In the data rows, 128 means zero.
Here are some points:
[125 127 129 119 115 124 118 143 121 177 132 184 135 144 150 185 154  78
  73  88 150 161 131 130]
[123 138  82 117  93 134 119 104 129 155 139 123 144 146 127 162 162 131
  84 109 145 103 137 130]
[109 122 150 103 117   0  64 198 126  89 105 138  86 217  89 131 255 129
 188  82 115 106 129 160]
[134  87 250 131 163   9  81 212  72 140  89 236  99 159 162 177 217  80
 105  75 115 163 139 208]
[135 185   6 116  59 205 160 106 197 168 178 105 152 140  94 142 112 126
 114 118 173 121 108  47]
[111 150  29 129  98 162 141  91 163 123 140  58 125 133  96 101 130 148
 165 140 132  89  95  80]
[133 139 124 140 138 182 150 108 141 144 131 125 148 100 136 132  73 130
 122 143 124 147 136  99]
[115 157  85 102  92   3 116 184 182  59 140  92  62 198  68  66 246 171
 255 103 109  85  97 104]
[122  60 255 152 221  30 121 168  68  65  75 156  73  93 151  80 137 153
 205 146  59 139 133 214]
[135 147  34 127  69 236 146  60 133 231 163 140 178 128 156 217 123  84
   0  99 187 131 124  99]
[111 109 158 140 161 114 128 111 105  95 103  96 119 107 120  92 108 157
 163 154  99 112 128 148]
[112 113 138 134 153  71 120 128 123  75 111  88  94 128 110  73 151 161
 201 141  92 103 120 143]
[ 96 194   0  95  50  58 114 131 210  67 150  17  84 205  36  57 223 170
 255 114 135  57  86  51]
[169  77 255 138 196 159 133 133  53 146 115 184 147  69 175 161  59  99
  48 159 135 162 159 196]
[154  79 241 147 180 129 134 145  67 180 118 249 133  94 208 193 120  89
  30 101 122 178 158 201]
[131 108 159 134 142 144 125 121 102 153 125 157 141 109 145 157 116 102
  75 117 128 148 140 147]
[110 182   0 106  69 151 138  85 192  90 149   4 127 154  55  66 131 167
 209 153 140  70  99  45]
[124 144  54 114  77 143 110  97 136 172 145 126 152 168 126 186 182 123
  60  90 161 100 135 118]
[149 186   0 113  54 255 187   8 178 202 203  49 190  75 120 152  33 111
  26 159 210 102 107  25]
[115 108 175 140 184 111 136 123 122  40 101  58 116  85  95  54  70 189
 223 196  78 111 135 144]
[127 112 139 116 120  72 106 152 104 145 123 177 118 165 131 170 205  94
  90  81 143 129 133 162]
[143  95 255 116 171   5  85 210  89  76  91 182 102 171 135 126 185 157
 175 126  92 125 158 206]
[139 136 128 124 128  91 137 166 150 106 135 141 102 140 123 107 149 140
 182 124 119 134 122 125]
[ 98 132 106 132 150  67 133 122 158  11 106   9  80 122  62   0 126 214
 255 186  67  70 102 107]
[111 173  96 122 110 134 125 150 181  95 130  78 123 144  85  77  94 129
 206 147 118 133 112  61]
[119 142 104 137 132 140 151 130 157  86 132  89 124  99  99 100  97 144
 184 162 116 133 120 106]
[122 136  95 128 113 147 129 110 137 151 135 125 136 133 130 142 129 124
 110 119 138 123 124 109]
[112 153  85 103 103   1 112 194 178  53 131  99  69 197  72  66 229 172
 255 110 107  88 107 108]
[120 146  74 124  95 139 127 127 148 151 145 123 129 147 121 146 147 108
 111 114 146 124 114 102]
[134  55 255 141 206   0  66 227  37 113  69 249  88 160 172 167 212  90
 116  95  95 166 149 250]
Then 12 other points, each followed by its number:
[111 200   0 102  17 180 129  89 209 174 175  65 155 182  80 158 175 117
 104  94 184  86 103  30] 0
[105 150  84 127 125 127 123 115 160  68 116  26 123 133  75  58  99 179
 237 173 101  86 110  80] 1
[129 124 136 137 142 164 140 115 132 129 128 121 142 104 137 115  87 139
 130 140 117 134 135 119] 2
[144 124  96 146 113 255 157  52 105 232 153 159 201  73 182 205  39  75
   0 130 175 160 142 112] 3
[124 114 127 141 153 173 153  90 118 124 126  97 135  84 138 104  72 148
 135 161 115 126 131 124] 4
[141  95 198 130 152  78 126 163  98 137 124 212 107 132 166 157 170 109
 105  97 117 155 143 184] 5
[103 146  69 118 113  58 116 137 160  69 129  63  84 159  72  74 187 160
 229 131 113  78 109 106] 6
[125 107 183 148 169 134 137 137 103 108 110 141 120  96 143  97  88 128
 149 149 104 150 125 144] 7
[132 115 155 150 152 189 150 106 110 160 127 154 144  82 166 143  67 103
  80 137 131 165 128 128] 8
[124 166  62 149 128 255 190  64 183 111 152  41 165  59 121  57   0 177
 180 203 112 123 121  44] 9
[136  74 228 165 209 158 146  98  68 116  93 138 130  50 168  98  42 145
 119 172  85 148 140 176] 10
[128 136 141 125 141  80 131 166 148  88 129 130  95 142 121  88 149 151
 205 133 105 128 121 126] 11
Which two of these numbered points are nearest to each point below, ignoring the 3 directions in which the first points spread most? Their numbers follow each, nearest first.
[128  95 172 147 167 131 122 102  96 110 102 106 133  98 133 110 103 153
 129 156 104 111 133 160] > 10 6
[115 136 125 122 125  86 106 143 132 100 113  99 122 152 100 112 152 138
 172 127 119 113 124 122] > 1 3
[111 143 105  88  72   0  49 206 131 126 116 161  94 255  89 186 255 103
 140  45 150  97 127 151] > 1 0
[140 103 210 139 170 102 130 163 105 116 118 178 109 112 160 113 123 136
 146 134 100 153 145 168] > 11 5
[134 128 164 125 150 109 136 151 133  94 124 128 120 122 128  95 115 155
 180 145 108 130 132 128] > 11 2
[124  71 248 143 198  72 116 141  72  87  88 146 107 103 147 101 114 145
 160 148  82 136 143 199] > 10 4
[154 161 104 115  91 230 144 117 154 186 165 141 171 108 136 172  58  75
  47 128 187 161 122  82] > 11 7
[137 105 172 124 138  76 118 143 102 112 118 142 107 134 120 137 157 123
 125 120 129 125 131 175] > 6 4
[105 165  11 131  92 169 160  85 196  49 146   0 123  97  50  46  77 193
 245 191 113  80 102  56] > 3 6
[114 159  94 130 134 130 146 136 171  79 132  69 103 115  95  45  90 144
 238 160 105 135 103  72] > 8 7
[134 108 163 170 184 224 180  91 115 124 122 118 138  33 165  76   0 130
 139 184 101 162 117 118] > 8 7
[135  96 247 150 204 110 127 150  89  87  92 138 115  89 147  75  63 132
 176 166  86 157 140 165] > 7 8
[130  92 159 158 171 189 162  79  97 139 120 131 135  58 168 111  59 131
 103 154 116 146 128 143] > 10 4
[113 212   0 115  26 255 189  29 231 150 196   6 172 103  69 114  67 146
 123 155 179  91  88   0] > 0 5
[121 165  92  97  64  62  79 190 152 171 143 190 130 215 108 225 239  65
  70  44 176 142 132 119] > 0 1
[135 192  32 112  74 220 151 114 202 140 170  75 173 132 100 118  70 152
 152 150 154 120 117  31] > 9 11
[144 139 113 118 102 154 131 127 132 172 149 167 150 145 147 176 139 117
  70 103 158 138 138 121] > 2 11
[131 147  64  96  62 108  98 132 131 185 147 156 138 192 116 209 219  75
  41  61 187 119 132 123] > 6 4
[147 126 152 161 162 255 184  51 113 214 142 147 220  12 201 160   0  90
   0 180 149 200 148  86] > 8 7
[151 125 211 124 154 145 129 160 116 125 126 152 137  99 134 113  62 103
 125 155 138 166 135 134] > 11 7
